Families of rows that turns and mirrors carry onto each other, the same ones carrying the whole set onto itself: the rest of each named row's family, in list order
3 families of 5 rows
Z_692: [-13.7 -34.3   7.2 -46.8 -26.2  17.3  -9.4   7.0 -33.8  20.8  22.2]
Z_524: [ 15.9 -34.1  50.2  11.8   3.7  -1.6 -21.0 -15.9  32.9 -16.8 -23.0]
Z_623: [-20.4 -35.8  -4.8 -32.8 -13.8 -23.4  -0.3  39.5 -39.7  12.3  22.2]
Z_296: [ 11.6 -25.4  35.1  27.2  13.8 -46.7  -9.1   6.1  25.5 -27.0 -19.9]
Z_219: [  0.4   6.2  -3.5 -35.2 -30.1  17.1 -12.3 -26.4 -36.9  11.9  24.5]
Z_651: [ 29.1  35.9   3.4 -18.9   3.2  18.8   5.2 -32.5  18.3  29.7  26.3]
Z_652: [  7.8 -45.0  46.5  16.9   9.8 -23.6 -14.5   8.0  29.8 -17.6 -24.2]
Z_862: [ 23.9  -9.1  41.1  21.6   2.4 -10.2 -19.6 -31.0  29.4 -24.8 -19.6]
Z_345: [ -3.7 -37.8  10.3 -28.5  19.7  -7.5  18.4  47.2  21.9  41.8  16.3]
Z_400: [  3.3  27.8 -20.6 -18.1 -22.0 -22.6  -4.7 -15.6 -45.1  -5.6  32.0]
Z_308: [  3.5   3.1 -11.2  -6.5  29.4 -51.8  26.9  43.8  12.7  20.2  24.5]
Z_733: [-10.5   1.6 -20.0 -16.5 -10.1 -46.7   5.3  25.0 -44.6  -3.5  28.7]
Z_389: [ 22.0  -4.4  31.4  32.3   9.6 -36.9 -13.4 -17.6  24.4 -32.5 -17.0]
Z_378: [  9.9 -17.1  19.0 -37.8   2.7  36.1   5.4  -1.1  25.0  46.4  17.1]
Z_883: [ 23.3  47.0 -17.7   0.8  17.4 -34.3  20.9  -3.2  12.1  13.4  30.5]

The rest of the family of Z_733: Z_692, Z_623, Z_219, Z_400
The rest of the family of Z_308: Z_651, Z_345, Z_378, Z_883
The rest of the family of Z_652: Z_524, Z_296, Z_862, Z_389

Families of rows that turns and mirrors carry onto each other, the same ones carrying the whole set onto itself: the rest of each named row's family, in list order
7 families of 3 rows
Z_825: [ 12.5  -1.7 -23.9  -5.9  -7.7 -31.4  82.9  12.9   9.0 -10.4 -13.3 -52.6
  53.0 -49.1   0.1  -7.5]
Z_388: [ -5.7  -1.3 -22.2 -18.5  -7.4 -84.0  58.3  -7.0 -39.5 -23.6  -3.4 -55.6
  47.1 -30.2  -6.1 -10.8]
Z_151: [-23.8 -36.4  -1.9  18.7   5.1 -60.3  -0.6 -26.5  -6.3  -2.9   7.2  39.2
  12.4   2.3  25.6 -33.2]
Z_126: [ -4.4 -13.2 -10.1   8.2   7.2 -36.2  86.1 -22.6 -20.8  -5.9 -22.6 -56.2
  60.6 -25.9   4.2  -4.7]
Z_657: [  6.2  29.1   7.9  16.2 -37.1 -19.0  -8.2   7.7  50.5   6.8  24.1 -43.6
 -16.9 -20.4 -27.9 -24.5]
Z_820: [-21.1 -30.8   5.5  36.8  11.0 -54.2   1.6 -36.5  -9.0   2.4  18.7  37.6
  -2.4   5.6   6.5 -13.1]
Z_324: [-16.4 -48.2  22.4  35.1  16.4 -50.9  17.9  -3.8  -0.4  24.4  23.8  33.0
   2.8 -24.6  13.8 -13.1]
Z_636: [  7.9 -14.1 -14.3  10.8 -20.4 -51.0  91.6  13.8 -13.0 -27.8  -7.1 -49.8
  54.2 -30.2   0.4  -2.7]
Z_710: [-20.4  42.0   9.2  15.0 -35.9 -44.4 -15.1  -6.3  29.7  27.2  38.3 -33.8
 -10.9 -27.0 -20.8 -29.7]
Z_58: [ -4.1  40.9  13.8  17.5 -23.1 -46.1 -10.0  -4.7  33.8  17.5  49.7 -35.9
 -15.5 -39.5 -25.1 -26.1]
Z_784: [ 10.0  36.0  17.7  -8.5 -38.2 -39.1  10.4  -3.3  45.4   3.9  14.7 -39.9
 -10.9 -38.5 -49.1 -19.1]
Z_282: [-14.9 -45.0 -13.5  17.8  20.7 -61.1  15.1 -24.7   1.2 -14.0   1.3  30.5
  28.7  -0.7  22.9 -45.6]
Z_94: [ 11.0 -28.4  -6.8  -3.1 -22.1 -55.9  80.5 -11.8 -22.0 -29.1 -20.2 -55.5
  44.6 -12.6  -0.8  -7.1]
Z_175: [  8.4  45.4   3.1  35.4 -50.1 -19.6   9.6   5.8  32.9  -7.6  -1.5 -28.0
   1.2 -29.5 -22.9 -58.7]
Z_488: [ 13.8  -3.4 -16.3   4.2 -21.4 -41.3  88.4   8.8  -0.2 -14.5  -0.4 -64.1
  43.0 -54.6   5.5  -5.4]
Z_274: [  5.2 -11.1 -34.2  -1.3 -13.5 -35.1  66.1 -19.3 -15.9 -25.9  -9.6 -67.4
  57.8 -34.9  -4.2   7.6]
Z_595: [ -6.9  37.6   2.1  13.1 -55.5 -16.3  19.9  11.5  23.3   6.1  16.3 -38.0
 -28.1 -31.9 -38.2 -26.6]
Z_717: [-28.8 -46.4 -13.5  24.2  19.8 -67.9   3.4 -35.3   3.3  -7.2  -1.2  14.1
  26.0 -13.1  25.1 -49.0]
Z_303: [-35.1 -56.8  -8.4  23.4  32.9 -50.2   9.1 -23.1  -2.5 -10.8  28.4  14.8
   2.2  -5.9  15.0 -25.4]
Z_556: [ -4.4  39.3  10.3  19.4 -57.2 -35.9   4.2   0.3  19.3  20.5  36.9 -37.7
 -17.1 -30.4 -34.7 -32.9]
Z_983: [-28.2 -30.5 -12.3  36.6  22.0 -63.9   5.2 -25.4   5.5  -8.6   9.6  18.1
 -26.9 -12.4  21.1 -35.4]

The rest of the family of Z_825: Z_58, Z_717
The rest of the family of Z_282: Z_710, Z_488
The rest of the family of Z_983: Z_126, Z_784
The rest of the family of Z_151: Z_636, Z_556

